In the data rows, the value 128 means zero.
Some points, each followed by its number:
[159  96 114 165 104  98 103 119 129 155 169 112 166 138 141 143  99 135
 128 152 176 123 117  82 140 117 111  91 137 160 139 163  77 115 174 104
 118 164 147 113 140  68 169 129 138 132 127 122] 0
[143 100 134 136 149 142 132 147 155 109 162 104 123 108 145 144  78 147
 144 120 124 125 102 111 142 138 150 122 139 116 141 134  77 135 175 150
 109 126 145 120 144 135 119 138 101 134 132 140] 1
[139  93 167 126 112 140 112 164 164 122 104 141 121  95 127 168 104 132
 124 100  90 146 117 128 126 133 131 127 166 136 111  98 116 109 158 162
 113 141 150 151 143 123 109 174 112 133 120 135] 2
[ 99 138 134  94 127 134 122 156 110 133 102 115 119 116  68 130 130 134
 104 119 109 138 143 149  86 115 121 111 136 126 128 110 165 132 102 162
 144 152 104 144 130 135 103 131 153 153 129  91] 3
[149 125 123 168 143  94  61 134 131 135 163 121 137 164 155 147  95 150
 174 166 116 132 108 121 150 128 169 137 123 147 164 124 113 165 143 117
 117 146  99 120 164 140 155 203 147 162 108  73] 4
[120 126 117 143 145  98 123 176 108 125 154  96 146 122 156 140 101 142
 142 135 166 111 102 108 165 137 158 142 121 111 134 176 108 122 158 116
 110 155 134 110 146 130 139 108 147 156 144 124] 5
[117 115 131 129 117 148 121 153 171 138 136 124 116 105 128 140 105 158
 157 122 103 105 109  92 127 122 150 108 161 155 104 122  93 174 154 142
 100 132 140 117 164 138 137 180 106 131 138 129] 6
[146 186 122 112 140 148 147 121 119 111 133 130 134 146 156 140 165 127
 159 157 148 123 134 112 172 108 137 104 133 101 149 138 115 153 112 149
 137 109  89  90  80 147 131 142 132 149 140  78] 7
[129 175 121 104 122 112 139  61 158 109 122 189 107 161 153  82 194 117
  90 135  90 153 130 130  99 106 164 163 101  94 159  95 172 138  63  96
 188 106 125 102  89 149  91 110 139  92 101  71] 8
[ 97 139 138  78 134 106 149 163  88 147 119 113 130 154 119 114 168 119
 125 134 120 120 153 139 129 126 156 119  99  81 120 140 151 137 122 145
 138 148  66 118 105 155 172 111 148 133 135  80] 9
[109 159  91 157 140 152 104 105 130 134 132 142 141 169 183 144 121 151
 150 156 124 125 109 122 165 116 139 132 132 134 136 163  89 161 105 119
 151 105 113 105 117 117 150 156 137 151 143 100] 10
[100  87 160 124 130 119 150 168 192 123 134  94 129 105 121 123  50 117
  98  99 129 102 171 108 100 136 155 157 116 127  75  87 127 128 156 141
 107 162 144 192 169 127 110  90 103 125  94 175] 11
[142 136 120 135 126 123 128 113 132 130 137  97 139 142 162 114 123 140
 140 153 176 115 145 102 145 164 117 118 119 128 141 121 125 118 102  81
 141  88 107 140 148 137 154 137 135 123 142 131] 12
[165 115 150 156 131 131 109  95 151 145 158 128 127 134 156 156  88 173
 133 124 100 132 144 121 123 132 119 119 168 164 147 115  99 122 155 113
 131  97 127 109 153 138 129 198 149 144  91 108] 13
[158 136 117 120 113 110 109 125 115 137 147 115 131 158 149 139 125 133
 158 136 141 142 160 123 175 129 142 140 122 145 151 151 143 138 137 120
 156 122 106  78 105 169 129 189 163 160 151  86] 14
[139 125 123 125 109 100 124 132 116 147 121 115 138 127 157 116 120 131
 105 152 136 125 109 141 144 154 154 153  89 123 129 141 138 117 132 111
 146 126 133 112 159 156 122 138 149 141 129 129] 15
[130 109 146 138 125 140 157 131 104  82  83 131 148  59  81 133  99 102
  50 127 127 111  74 150  99 103 103 121  90 134 134 137 130  96  93 153
 108 133 192 166 115  88  61 114  83 120 119 190] 16
[104 133  80 134 133 156 145 130 148 162 110 127 124 138 131 102 120 118
 156 117 107 103 146 116 106 152 117  93 142 140  75 100 114 142 109 105
  84  96 132 181 158 118 216 125 118  95 144 180] 17
[165  76 171 176 135 141 115 149 152 121 175  84 147 117 139 177  43 159
 181 155 157 161 107 117 192 153 139 127 154 151 143 150  66 113 199 126
  71 117 114 132 168 121 131 171 108 172 131 125] 18
[ 90 143 121 112 127 115 156 165 107 154  99 111 114 144 129 102 147  89
  81 136 111 105 132 137  96 125 152 143  81  89  90 121 184 158  96 139
 149 157 103 136 123 145 130  55 160 103 150 119] 19
[124 132 126 128 128 134 144 114 128  92  83 149 159 114 125 113 121 115
  80 117 145 102  91 131 107 116  97 133  93 131 131 138 117 119 104 116
 138 127 171 167 142  70 110  87 110 101 131 178] 20
[112 114 139 138 105 143 170 137 126 102 100 134 129 108 100 132 151  79
 126 114 118 127  98 146 144 113 114 150 151 114 112 108 139  87 113 176
 102 152 168 140 143  94  90 104 100 131 119 167] 21
[160 112  96 140 121 165 145  11 160  92 112 199 147 139 123 104 152 120
  92 117 123 137  87 135  73 111  78 173 127 133 135  98 133 117  93  97
 153 118 221 157 113  68 102  57 112  55 105 207] 22
[ 89 161 105 119 128  92 103 157  90 157 116 121 135 154 124 110 147 128
 140 148 107 135 135 117 127 121 185 121  97 106 144 144 163 171 109 118
 152 163  87 106 112 158 162 133 155 133 155  75] 23
[151 123 138 173 121 137 137  96  86  77  74 157 179  99  93 137 138  67
  86 134 162 110  14 111 145  66  87 120 110 138 140 148 140  84  97 158
 120 131 223  77  68  79  43  58 101  96 133 201] 24
[ 89 111  86  99 136 110 156 124 121 151 118  66 129 139 104 112 145 100
 111 105 127 112 175 145  88 147 146 140  86 105  86 140 137 151 126 118
 135 168 124 156 140 155 159  52 156  89 133 148] 25
[103 157  99 123 125 133 126  98 115 182 143 115 129 157 145  82 184 109
 124 152 167 107 178 120 108 139 109  86 101 119  98 135 132 113 101  93
 132 125  89 113 125 149 185 113 189  92 138 119] 26
[130 148 184  95 152 129 115 146 125  63 110 136 113  77 111 135 133 145
 112 138 143 117 103 144 143 107 136 137 129 117 144 118 153 130 121 182
 116 108 113 107  87 161  56 174  96 160 125 116] 27
[144 145 144 161 127 143 152  75 139 117 136 160 136 114 130 124 158 142
 121 154 140 131  85 127 155 120  90 124 137 126 138  96 138  94  78 130
 117  71 146  99 105 140 123 164 119 130 121 158] 28
[137 158 123 102 140 116  91 118 109 134 145 143 128 149 141 129 135 150
 128 142 119 143 121 114 113 117 150 138 112 123 165 131 153 138 121 132
 162 145  78 112 120 152 113 148 152 138 104  70] 29
[ 92 116 169 128 121 141 157 140 119 119  98 112 135 119  90 130 115 116
 112 106 105 123 139 142 134 134 130 148 131 105 115  97 117 109 101 165
 112 136 121 177 127 119 119 127 100 154 120 161] 30
[ 82 130  60  66 111 125 172 104 111 170 100 122 119 167 116  94 223 102
 147 135 104 120 180 140  97 144 148 116 101  97  69 115 179 136  92  96
 143 180 110 160  98 136 214  60 162  89 154 118] 31
[150 140 134 125 136 140  93 130  97 113 149 132 112 167 145 108 119 150
 150 144 134 172 149 161 157 139 126 138 130 118 189 147 136 119 134 132
 141 126  98 150 108 125 131 169 141 156 111  65] 32
[152 117 179 136 139 134 126 121 161  76 133 136 103  96 154 154  81 149
 134 122 146 121 119 118 146 131 117 133 168 159 160 114 101  98 158 157
 122 106 123 131 120 112  72 189  99 151 109 123] 33
[158 130 142 138 149 141 118 108 155  99 163 151 123 104 167 143  99 162
 150 169 142 105 109 100 153 123 132 100 142 153 139 132  97 149 120 137
 117  75 137 106 150 152 121 217 125 141 111 126] 34
[123 161  95 110 110 110  92 130 107 155 144 101 136 184 145 110 168 138
 156 146 133 118 181 125 111 143 146 107  87 113 139 150 118 168 131  91
 167 136  62  97 112 134 192 140 179 130 124  33] 35
[107 160  89 128 134 137 133 141 111 145 122 119 136 146 141  95 139 118
 118 150 127 116 128 127 135 122 173 137  79 109 127 149 152 145  97 107
 121 147  93 146 125 134 145 106 140 131 163 118] 36
[127 126 106 137 120 107 106 130  97 180 132 120 179 105 116 121 121 100
 112 148 141 132 125 106 121  95 145  71  82 148 124 173 117 137 151 111
 130 145 117 114 134 101 120  92 151 122 128 110] 37
Which point above is nearest to each new point, looking only along the 5 directions in which the numbered points spread most? Its number follows each.
[150 140 155 129 137 125 134 158 119  94 118 114 142  89  94 151 128 156
 139 171 145 135 147 112 152  81 134 103 123 150 147 156 154 157 122 156
 129 129 118 114  84 116  99 188 124 160 136  73] -> 32
[ 96 123  75 152 126 155 145 126 152 168 131  96 136 133 138 126  69 144
 124 150 126 105 127 135 141 157 131 130 109 130 107 131  85 130 136  99
  89 141 117 201 170 106 186  99 117 109 119 151] -> 17
[152 110 194 141 146 148 142 148 171  75 131 133 112  81 145 141  57 183
 112 103 152 134 111 110 179 162 122 134 184 157 145 111 124  86 152 150
  98  74 139 129 119 136  71 203  93 169 121 158] -> 33
[111 117 108 111 128  95 128 148 105 146 139  93 144 138 113 125 123 130
 106 111 125 158 153 133 108 130 147 116 118 106 128 164 146 128 164 124
 134 196 114  93 120 118 121  57 174 133 121  89] -> 36
[146  97 123 112 122 123 147 129 158 122 138 109 125  93 128 127 112 122
 146 119 114 123 147 120 109 127 155 104 133 128 108 111 110 162 140 148
 113 135 147 119 138 150 152 151 104 110 118 119] -> 6
[120 134 151 175 137 114  98 198 136 168 163 100 124 117 153 146  80 134
 127 142 155 107 119 112 156 141 186 128 112 113 105 154 109 164 163 133
 111 152  81 110 154 163 130 147 113 158 135 113] -> 5
[145 100 118 183 109 114  84 143 128 162 147 151 169 149 142 139 101 111
 145 133 157 108 113  76 142 131 123  84 145 169 115 141 106 130 166 101
  98 133 164  92 138 106 179 135 128 136 137 164] -> 0
[134 109  91 116  86 115 139  57  59 119  79 148 143 122 111 128 244  85
  88 118 134 128  66 128 111  96  63  95 115 117 161 109 158  70  79 146
 142 138 192  71  99  87 102  54 145  86 122 184] -> 20
[117 136 119 152 124 137 136 104 142 172 132 131 125 129 155 150 118 156
  94 112 143  98 136 125 106 161 126 132 107 118 109 137  87 126 134  95
 129 125 101 144 162 126 162 113 142 116 112 148] -> 12
[135 167  98  80 128 101 108 106 112 153 125 138 109 142 136 104 174 142
  95 150 118 128 175 139 103 122 161 148  62  93 149 152 170 172  90 102
 195 148  79  87  95 163  94 132 185 118 132  43] -> 23
[113 150  89 100 122 147 128 130 128 124  82 154 124 150 108 140 184 121
 168 103  58 161 115 151 114 126 146 156 147 116 122 106 133 157  97 136
 131 160 132 162 117  96 129 108 103 116 123 108] -> 3
[143 127 157 109 130 121 120 159 118 107 125 123 130 105 129 119 155 120
 147 118 135 112 122 109 148 119 123 144 128 125 119 107 151 140 123 140
 137 119 130 103 121 137 108 143 123 148 142 131] -> 15
[121 143 114 104 133 157 160 146 125 110 143 113 118 142 146 139 120 145
 104 118 120 127 126 132 160 118 120 152 114  92 124 157 138 123 111 143
 143 138 117 140 124 147 119 113 152 126 122 104] -> 15
[131 117 126 112 130 151 143 155 139 148 146 131 119 110 101 131 105 116
 136 129 133 134 146 135 109 139 113 121 139 139 127 156 120 146 156 124
 115 143 124 160 141 112 160 103 133 118 138 130] -> 15
[122  76 111  78  91 119 123  92  92 101  76 143 127 110 114  97 206  95
 104  77 109 164 111 149 116 114  82 109 163 148 122 100 151  62 114 147
 120 165 189 117 134 129 112  98 137 111 139 167] -> 20
[ 93 181 129 133 148 142 147 105 104  87  50 187 120 148 140 112 165 106
 109 132 104  94  84 128 143 102 150 170  97  96 138 105 160 119  36 137
 156 106 141 149  93 106  85 129 102 114 113 161] -> 8
[147  67 125 110  97  79 137 123 143 158 191  85 136 115 115 140 104 132
 142 124 132 152 153 112 115 140 151 102 124 144 116 175 101 122 197 133
 119 170 134  25 143 170 156  99 154 100 137 133] -> 5
[130  98  82  87  99 118 112  92 150 136 115 113 115 147 146 135 183 139
 147 140 121 167 142 114 140 174 135 118 138 126 128 124 102 114 148 124
 129 146 163 122 137 109 142 124 117 118 123 103] -> 12
[116 141  96 150 120 126 130 132 120 158 133 141 134 154 159 155 148 129
 163 147 140 114 108 107 173 133 131 109 129 126  98 130 110 119 124 104
 137 112 111  79 137 168 182 157 148 106 156 136] -> 12
[138 134  96 131 146 150 154 100 120 133 126 105 133 155 162 111 150 130
 154 168 147 108 116 131 137 142 118  98  99 104 146 148  86 150 106  95
 129 104 102 141 150 120 192 111 125 114 140 104] -> 12
[120 149 139 135 140 116 121 146 118 171 118 121 120 153 149 146 135 135
 141 135 105 102  97 119 140 109 172 159 121 118 124 119 127 175 125 120
 135 139  86 116 127 142 159 152 127 138 142  96] -> 15
[147 128 123 123 119 157 139 120 164  95 120 135 101 130 139 129 124 144
 132 119 113 136 145 133 120 141 115 147 163 128 131 119 128 135 122 128
 136 115 140 143 112 126  98 155 143 126 115 106] -> 28
[127 129 126 124  78 114 114  99  85  95  69 158 156  96  74 115 206  78
 104 120 137 132  66 123 112  93 100  84 114 125 142 127 166  87  81 120
 100 124 189 106  95 104  89  89  95 120 142 179] -> 20
[141 182 123 113 125 120 119 105 124 123 146 145 128 148 134 123 136 130
 132 166 129 136 119 133 140 110 129 144  92 112 164 137 137 145 101 133
 175  97  97  80  82 144  91 148 155 128 120  76] -> 7
[121 156 103 119 143 159 137 159 137 110 122 119 111 135 136 117 138 127
 122 102 118 126 117 159 135 114 140 153 111 113 131 131 107 169 107 148
 137 150  87 172 125 129 126 107 133 132 127  91] -> 3
[125 159 116  94 137 136 134  76 102 114 100 130 128 131 112  97 202 109
 119 138  99 135 132 144 102 103 123 106 124 100 138 122 158 144  73 126
 172 137 112  79  73 141 111 117 156 104 137  76] -> 8
[119 130 141  96 156 138 169 156 137  82 115  92 124  84  97 136 115 120
 112 122 144 118 149 130 155 120 110 100 126 114 123 143 123 124 128 164
 108 123 110 182 107 112 120 121  93 147 146 114] -> 30
[111 115 110 144 125 142 164 151 165 154 119 126 117 105 123 138  98 115
 140 106 131 114 144 140 108 158 119 124 124 135  66 109 107 136 143 140
  96 113 132 178 177 128 170  94 104 138 140 203] -> 11
[103 127 149 122 145 125 146 161 100 142 105 131 142 113 106 139 136 113
 138 114 126 105 141 132 148 124 140 119 129 111 102 136 156 117 141 166
 118 143 113 141 132 130 136 111 137 136 128 135] -> 3
